Read these off the table that follows. Rows and columns are numbered from 1.
1) Read off the entry at row 3, column 3.
2) Read off the entry at row 1, column 3.
3) Read off the entry in the bottom-right corner.
4) Read off the entry at row 1, column 1.
5) Read off the entry just left of 129.
6) Read off the entry in row 2 and column 1.
7) Read off the entry directly below 114.
8) Read off the entry in row 3 and column 1.
132  124  133  118  120  131  119  130  114  125
146  127  119  133  128  149  115  127  127  133
124  130  131  117  130  145  127  132  103  129
1) 131
2) 133
3) 129
4) 132
5) 103
6) 146
7) 127
8) 124

[[138 118 120 132]
 [139 128 121 134]
 [128 115 121 130]
 [128 121 120 131]
 [138 121 128 123]
 [128 123 123 139]
 [121 124 137 128]
 [141 118 135 151]
 [128 128 117 123]
 [126 113 120 133]]
Rows and columns are numbered from 1.
What is the entry in row 1 and column 2?
A: 118
What is the entry in the bottom-right corner?
A: 133
The top-right entry: 132
The entry in the top-left corner: 138
What is the entry directly above the largest entry?
A: 128
The entry at row 3, column 1: 128
The entry in row 2 and column 3 is 121
What is the entry just right of the smallest entry?
A: 120
The entry just left of the largest entry -> 135
What is the bottom entry of the column that holds the smallest entry?
A: 113
What is the entry in row 3 and column 3?
A: 121
The entry directly above 130: 134
What is the entry at row 2, column 1?
A: 139
What is the entry in the bottom-left corner?
A: 126

Questions about the table below.
1) Find the bottom-left entry.
2) Find the smallest entry in the last row.
3) Find the entry in the bottom-right corner.
4) Find the first entry in reading order.
5) Find the entry directly below the centre entry.
6) Find the third-last entry, reading row by row.
7) Find the smallest entry in the first row.
8) Find the largest entry in the last row.
[[153 127 128 126 115 131 137 114 141 151 127 144 113 122 128]
 [121 112 147 127 149 109 137 114 128 124 137 133 137 140 114]
 [120 139 125 118 144 134 127 153 118 131 130 139 156 130 121]
 [127 114 133 147 143 110 127 119 122 116 131 133 132 157 124]
 [129 138 142 127 136 126 146 154 138 122 147 127 140 115 119]
 [104 114 140 121 137 118 128 114 124 108 129 107 127 125 121]
 [143 132 123 122 137 131 130 133 125 152 125 158 144 139 121]
 [132 140 109 140 107 142 117 140 126 120 120 116 116 124 144]
 [151 134 128 129 122 129 130 126 138 158 131 151 124 128 137]
 [111 132 122 104 126 138 109 119 119 144 116 124 131 117 141]
 [106 140 132 119 141 128 116 150 120 128 136 123 148 123 141]
 [140 126 138 146 117 120 144 129 145 113 141 116 109 121 128]
 [132 124 107 124 129 140 123 122 111 130 106 141 138 145 112]]
1) 132
2) 106
3) 112
4) 153
5) 140
6) 138
7) 113
8) 145
